In the rows, 128 means zero.
Each path below is one point turned by a fixed rotation once a step. After each direction that follows a path, write how fast that rotation turns it, in degrees a step (0 if it stays still).
Each turn is a multiple of 5 degrees from 10 to 175, or 0.
Each row of a path follows its step; steps can be skipped.
Rotation 1:
step 0: [133 120 133 135 123 126 130 123 136 140 117 145 138 151 143 130 131 129
 137 109 123 117 123 131 136 120 123 123 137 133 123 128 122 129 140 135
 131 136 127 125 125 136 137 129 123 126 120 121 132 111 120 126 137 126
 121 140 112 139 110 119 128 137 125 140 132 123 124]
step 1: [126 129 122 138 147 130 132 128 128 139 129 130 138 138 131 131 133 116
 126 136 145 119 144 142 128 137 133 112 138 133 134 111 114 107 126 143
 126 121 136 135 127 127 134 126 128 132 132 117 131 135 127 126 134 128
 126 120 142 129 123 138 129 126 115 142 117 124 131]
step 3: [130 111 140 137 136 139 123 132 120 119 139 125 133 107 122 137 134 123
 128 121 128 127 126 121 131 126 127 133 124 120 141 146 137 136 130 127
 116 119 116 119 128 125 140 121 123 127 133 134 136 118 139 123 126 131
 117 128 117 121 117 105 133 114 130 133 126 121 132]
step 4: [128 133 122 125 127 133 132 129 118 137 135 133 124 131 149 125 124 130
 131 114 125 119 143 130 124 124 125 124 124 139 138 129 138 140 110 132
 114 120 129 118 126 129 132 126 137 134 146 128 137 127 113 127 127 146
 120 131 125 127 139 125 129 116 123 124 147 141 112]
step 5: [131 134 119 119 121 144 118 127 127 136 137 125 114 133 144 118 126 147
 150 142 129 131 130 130 134 121 131 133 150 136 134 115 126 114 133 121
 141 114 134 131 126 128 123 125 135 119 128 130 125 139 126 124 122 125
 136 134 124 129 134 127 122 110 133 124 128 123 131]
step 8: [130 145 114 134 127 124 125 139 125 111 136 127 124 121 142 124 138 126
 128 113 139 136 132 138 125 145 120 134 119 118 117 141 146 121 131 121
 131 134 116 130 131 140 118 125 129 126 123 118 131 138 113 135 142 129
 131 132 133 135 130 133 126 119 121 114 118 128 127]
step 12: [121 126 134 130 129 119 138 142 112 129 125 140 126 138 123 133 135 134
 137 127 127 132 111 134 139 116 123 129 131 129 133 125 124 128 134 123
 138 145 128 132 133 131 132 125 126 121 131 129 140 122 123 119 163 134
 127 136 133 124 124 124 133 142 133 126 116 109 120]
step 17: [134 127 128 127 120 144 120 131 124 139 125 125 128 133 130 116 133 145
 140 119 127 117 136 118 134 135 124 122 130 126 127 126 116 116 135 135
 129 121 123 131 129 120 136 130 105 131 138 122 129 125 117 104 118 127
 129 133 128 133 123 128 111 118 124 103 129 131 136]
step 19: [135 107 115 122 131 117 143 125 148 123 148 120 129 125 122 122 131 119
 131 120 135 131 128 129 133 138 129 123 145 137 128 126 132 133 145 126
 134 115 134 134 140 135 121 129 145 137 128 131 124 119 137 137 127 129
 125 138 130 133 110 121 132 132 123 138 118 130 127]
[127 129 127 127 123 123 125 125 127 132 125 132 124 129 127 127 126 129
 131 131 126 126 127 126 129 128 127 128 130 130 127 128 131 127 129 128
 128 125 125 128 127 123 130 129 127 128 129 129 130 129 129 125 127 131
 129 129 129 128 130 125 127 127 128 128 130 130 126]
60
[128 130 129 126 128 124 127 131 130 131 129 125 127 131 128 127 129 125
 127 123 126 124 127 126 129 128 126 128 126 131 128 124 131 131 129 128
 130 130 127 129 129 131 126 126 125 129 125 126 128 126 129 129 129 130
 127 130 127 128 130 128 127 130 128 124 132 128 126]
175
[130 125 129 129 126 131 129 128 129 127 128 126 126 127 126 131 130 129
 125 131 125 127 128 133 130 127 125 130 129 130 127 129 128 131 133 127
 130 130 127 128 131 125 126 130 130 130 127 130 128 123 129 126 130 128
 127 128 124 128 130 125 128 128 129 131 128 130 128]
110
[125 129 127 128 130 128 128 124 124 127 127 129 129 127 129 128 129 125
 129 129 129 128 127 127 127 126 126 129 126 128 127 128 125 129 130 128
 130 129 128 129 134 128 126 126 127 129 128 130 128 128 130 125 128 126
 124 129 132 131 126 131 121 128 125 129 126 125 126]
65
Rotation 2:
step 1: [117 124 128 144 134 121 136 129 119 126 124 126 136 117 122 123 126 137
 128 126 141 117 134 123 147 124 124 118 123 120 145 128 123 118 136 135
 122 131 131 127 127 108 148 137 124 139 134 130 135 123 114 119 118 140
 130 122 115 123 132 123 134 129 133 132 141 116 129]
step 2: [123 117 136 113 132 145 119 131 135 123 132 123 126 135 123 132 118 125
 117 125 118 125 133 138 121 122 130 131 136 134 128 122 136 144 134 122
 130 124 113 136 130 118 130 132 114 126 126 128 125 121 137 131 133 118
 113 134 131 131 132 124 114 117 124 118 150 134 150]
step 3: [112 129 120 123 123 125 130 127 122 140 121 146 138 134 123 134 125 126
 127 122 118 128 118 124 135 139 121 118 142 129 107 125 126 129 125 131
 130 139 143 135 130 133 115 129 129 128 124 130 117 140 122 120 142 126
 138 145 137 134 114 141 131 143 124 139 121 121 129]
step 7: [137 141 131 132 142 122 139 129 115 124 127 117 121 116 143 127 137 132
 128 130 133 117 135 146 130 124 130 123 118 123 126 113 112 128 125 131
 122 123 130 130 125 123 116 145 125 138 118 134 119 142 131 140 132 126
 111 139 139 141 124 140 133 127 131 124 134 126 132]
step 8: [117 130 115 129 105 130 104 137 121 119 125 123 136 123 122 128 145 130
 122 127 119 127 120 116 134 117 125 124 131 136 134 122 126 141 131 119
 128 132 131 136 131 129 130 118 125 141 133 124 123 103 127 137 126 126
 126 120 137 133 130 122 130 145 134 121 121 137 124]
step 9: [144 132 124 115 120 126 131 127 122 138 119 140 132 131 125 123 130 129
 129 123 121 144 131 127 139 142 138 128 135 119 116 146 135 119 133 126
 124 114 115 136 131 115 128 123 142 133 127 123 129 137 130 129 137 123
 139 121 114 131 134 117 132 114 106 122 130 127 133]
step 10: [126 131 139 138 131 125 130 141 130 118 142 127 120 134 126 138 127 131
 138 141 128 126 128 118 129 136 133 131 113 129 131 123 121 120 124 117
 117 139 135 122 123 125 123 136 130 119 119 130 128 158 135 126 122 127
 135 125 142 138 144 141 117 132 139 129 126 128 144]
step 13: [111 119 127 139 116 124 124 128 129 120 132 140 125 135 143 136 123 132
 132 138 128 131 135 117 145 138 129 125 132 131 135 119 122 124 124 130
 140 122 134 111 130 116 132 140 130 140 123 134 130 138 132 129 138 122
 129 126 125 126 150 141 142 133 130 127 140 137 117]
step 16: [125 130 142 135 121 132 118 123 142 127 119 128 124 139 132 123 134 121
 136 123 130 125 126 115 123 140 126 126 128 126 128 117 133 119 134 132
 137 128 126 127 113 116 114 129 142 135 140 130 130 140 127 118 128 136
 137 142 132 117 121 141 149 141 121 117 122 116 115]
[131 124 128 131 129 123 124 129 126 126 130 127 130 126 128 127 125 125
 129 125 129 127 129 127 128 130 130 127 128 126 127 127 130 126 127 130
 132 129 130 130 127 128 126 129 128 127 124 129 125 133 129 130 130 129
 129 125 130 125 128 130 131 128 125 130 128 125 128]
115
[127 129 128 126 127 130 128 127 129 126 129 129 127 126 126 127 128 129
 125 129 129 130 129 124 131 128 133 130 122 129 126 132 128 127 128 129
 130 127 128 127 128 130 123 129 130 132 124 127 127 127 127 127 126 125
 126 126 129 129 131 127 127 126 131 129 127 126 126]
25
Rotation 3:
step 0: [120 118 118 139 138 135 129 128 126 140 124 129 123 140 124 128 133 129
 130 135 123 122 118 129 124 136 131 137 125 135 108 127 116 112 130 136
 118 129 131 133 126 123 126 130 144 120 133 136 126 122 123 124 145 131
 127 131 121 149 133 140 129 116 118 131 113 115 124]
step 1: [126 124 116 123 137 121 130 137 138 131 122 132 124 132 133 128 123 126
 125 126 128 135 130 127 122 141 129 121 133 129 123 111 122 121 123 137
 126 137 106 129 123 128 107 142 144 121 129 112 127 119 123 128 128 132
 146 131 127 124 129 140 110 132 127 134 130 128 114]
step 4: [126 124 123 124 128 115 115 129 128 121 142 132 122 128 124 132 122 137
 120 135 132 136 126 146 134 138 133 119 132 129 117 133 133 113 136 138
 125 130 125 118 120 116 114 131 132 124 121 129 132 124 130 129 131 132
 118 127 125 124 117 147 124 113 133 149 120 120 114]
step 8: [130 121 124 127 118 132 118 129 128 126 124 128 107 138 129 119 124 140
 118 135 126 136 132 133 127 135 129 137 130 141 127 132 123 107 127 125
 120 125 113 138 131 123 126 147 137 132 133 113 132 118 112 132 130 136
 132 143 125 141 135 132 113 122 122 129 132 124 122]
step 10: [127 121 124 126 143 126 125 104 133 126 126 132 114 124 125 128 127 125
 109 130 128 130 129 129 123 131 133 124 134 123 118 124 110 114 136 124
 126 132 116 129 113 113 127 136 150 127 131 128 131 132 142 131 135 130
 137 128 123 118 125 126 115 123 134 143 129 119 127]
step 11: [129 134 120 115 134 120 121 125 122 142 146 139 118 133 134 130 125 125
 124 144 127 149 108 132 130 135 126 134 129 132 130 132 125 118 129 132
 122 127 116 126 129 117 118 141 137 127 115 140 131 124 121 140 116 134
 127 124 124 121 133 135 128 120 125 131 129 138 124]
step 12: [120 119 126 127 124 124 126 124 137 141 140 127 119 143 118 128 128 128
 113 129 107 124 135 143 135 128 124 124 143 137 121 135 132 118 133 121
 135 124 128 125 128 128 111 141 134 121 125 137 122 118 132 132 125 130
 133 133 132 127 112 120 121 120 134 124 107 124 130]
step 14: [149 112 129 130 128 126 119 130 127 124 129 127 115 127 119 124 146 138
 131 117 123 144 118 129 142 126 125 140 136 117 115 139 129 119 131 135
 119 126 115 139 136 124 119 137 137 125 130 135 128 121 138 134 126 131
 129 137 127 125 130 137 113 118 129 128 121 133 131]
step 16: [122 120 126 123 135 132 127 116 131 129 136 133 123 119 112 122 124 144
 134 127 120 121 127 135 120 136 134 134 135 136 124 129 131 123 133 120
 116 129 109 128 125 125 118 139 145 121 142 113 117 121 142 133 129 147
 130 122 126 136 121 131 124 129 127 128 136 140 121]
[130 127 130 130 127 128 127 126 132 128 126 128 132 130 127 129 128 127
 123 127 128 128 127 129 128 127 123 125 130 129 126 129 129 126 128 132
 126 129 126 127 126 125 131 126 125 127 129 131 127 131 129 128 130 127
 128 125 127 129 125 129 127 127 128 124 125 127 132]
145
[129 129 128 127 128 127 126 124 127 128 127 127 128 125 128 133 125 130
 131 125 129 127 126 127 128 128 129 127 125 128 127 126 127 129 128 128
 126 126 128 126 126 127 128 129 131 127 126 128 127 128 134 122 134 127
 127 127 129 131 131 127 127 127 127 128 125 127 128]
110
[127 130 130 124 128 127 128 127 126 127 125 129 125 128 125 126 129 129
 128 127 129 129 128 132 126 128 128 128 129 128 127 126 131 130 129 131
 126 129 126 132 127 131 133 128 127 129 130 125 128 130 127 128 133 130
 127 131 126 125 129 126 125 127 127 128 131 130 126]
55
[128 127 127 131 126 132 129 127 130 129 129 130 127 127 126 130 131 129
 125 126 126 126 131 127 127 126 126 126 130 122 127 127 128 128 128 126
 130 128 126 127 129 128 124 129 131 130 124 125 128 129 127 125 130 126
 129 133 128 127 130 126 125 129 129 126 130 130 131]
160
[123 128 125 127 128 128 126 126 130 126 126 128 131 127 125 128 130 128
 127 126 127 133 128 129 129 127 126 128 125 128 127 126 127 127 126 128
 127 131 129 127 126 129 130 129 132 130 129 127 124 126 125 131 127 128
 130 127 125 131 130 126 130 132 126 129 130 126 129]
45
Rotation 4:
step 0: [115 139 139 124 138 118 139 131 123 136 126 135 134 109 129 134 133 142
 139 128 119 145 127 143 125 126 137 132 127 140 113 117 127 130 121 133
 127 131 133 127 126 154 123 121 134 136 127 121 120 124 127 137 129 122
 122 126 120 134 137 128 120 107 135 118 141 126 127]
step 1: [118 138 138 116 114 128 121 124 119 123 130 134 141 120 132 115 133 128
 127 135 129 143 125 120 127 138 134 131 121 138  99 130 130 129 119 131
 118 111 126 119 135 135 132 115 141 130 138 136 131 141 135 131 113 135
 131 138 124 118 134 132 119 122 137 135 119 131 124]
step 5: [122 130 130 128 127 124 143 117 133 136 121 140 133 119 141 131 127 129
 139 117 124 129 140 117 110 139 141 119 129 140 127 110 126 123 113 109
 141 115 137 130 124 124 128 126 124 126 128 121 135 125 133 119 127 124
 139 134 125 126 125 132 108 127 139 119 121 117 141]
step 8: [133 136 127 106 133 131 124 120 127 115 138 134 112 138 128 128 138 137
 134 131 131 134 113 130 133 142 123 133 134 127 116 116 135 140 115 131
 136 127 126 138 113 130 140 132 133 135 128 125 143 137 133 136 138 132
 126 116 115 127 115 131 126 137 130 107 138 128 130]
step 10: [126 136 126 125 128 130 131 117 134 118 143 149 125 104 141 123 127 137
 127 120 139 127 129 140 128 132 131 145 139 135 131 124 133 121 124 134
 138 124 124 125 125 112 118 119 124 131 123 125 129 131 122 134 120 141
 148 139 141 138 121 133 127 120 138 139 141 123 130]
step 11: [135 122 136 131 131 121 132 127 133 136 131 139 129 112 138 135 126 122
 136 120 137 135 138 126 125 133 116 132 147 146 117 118 130 112 119 130
 138 125 127 130 143 124 137 128 134 138 127 115 125 124 144 126 131 115
 130 135 122 136 123 135 100 116 126 131 132 124 131]
step 12: [123 135 140 128 122 134 133 143 126 129 131 129 120 137 135 124 131 140
 125 135 125 120 125 117 118 125 132 136 127 131 105 117 122 113 116 138
 131 133 138 141 144 123 132 122 125 141 138 128 125 140 132 136 123 134
 117 126 110 139 136 140 116 120 131 138 140 120 120]
step 15: [129 133 141 118 119 127 145 131 137 121 128 125 113 118 133 119 113 143
 141 135 139 130 127 128 140 135 138 118 142 130 114 144 124 135 119 131
 136 121 138 118 131 141 121 137 134 121 128 111 131 115 118 135 122 126
 132 135 143 129 126 129 119 126 129 127 135 131 127]
step 19: [114 139 117 130 127 120 131 131 109 117 144 131 129 123 111 133 111 139
 119 121 130 126 137 130 129 136 135 125 137 132 111 123 128 124 123 128
 137 118 123 134 115 139 132 122 143 128 114 114 128 130 121 129 148 123
 123 119 120 130 123 133 127 127 133 125 136 116 137]
[130 128 130 128 128 124 127 128 130 127 129 130 126 126 126 130 130 126
 126 127 129 128 127 127 127 125 129 129 130 128 127 129 126 127 123 128
 131 130 126 129 127 130 129 127 127 125 130 133 131 131 130 129 129 127
 131 129 129 125 125 127 125 131 124 127 123 129 128]
115
[128 126 130 128 123 127 125 129 129 127 129 126 127 127 128 128 126 125
 130 127 130 124 131 124 123 129 129 130 127 128 129 126 126 124 128 127
 128 128 131 129 127 129 127 126 124 127 124 124 125 127 130 129 131 129
 126 126 127 128 127 128 128 130 127 131 127 126 125]
45
[131 128 130 128 124 127 128 130 128 129 128 124 132 129 132 129 129 127
 130 127 125 128 127 126 131 130 125 128 127 129 125 129 127 125 129 128
 130 128 126 129 130 125 128 124 128 128 128 132 130 129 130 131 129 128
 129 125 127 133 127 127 128 126 130 127 128 134 128]
70
[132 130 126 129 130 126 127 129 127 130 127 125 128 132 126 128 121 128
 128 126 130 126 128 126 126 126 129 130 126 128 129 130 129 130 128 133
 129 128 126 126 129 128 130 126 129 127 127 126 130 129 125 129 128 127
 127 130 129 130 127 126 130 124 126 128 126 126 129]
10
[125 132 128 128 129 129 132 128 128 127 128 127 129 128 129 131 124 123
 130 129 128 123 126 129 132 128 131 128 127 129 129 128 130 127 130 127
 128 128 131 130 126 127 130 132 126 126 132 127 128 127 127 127 128 129
 129 126 127 127 123 126 128 129 130 125 124 130 127]
35
[132 132 126 129 128 131 130 128 128 126 132 131 128 127 129 123 129 129
 128 126 125 127 130 129 130 126 129 128 125 131 130 126 125 128 131 128
 130 124 126 126 125 126 128 128 126 126 125 127 128 129 130 129 128 125
 127 127 128 129 130 129 127 129 126 124 126 126 128]
130
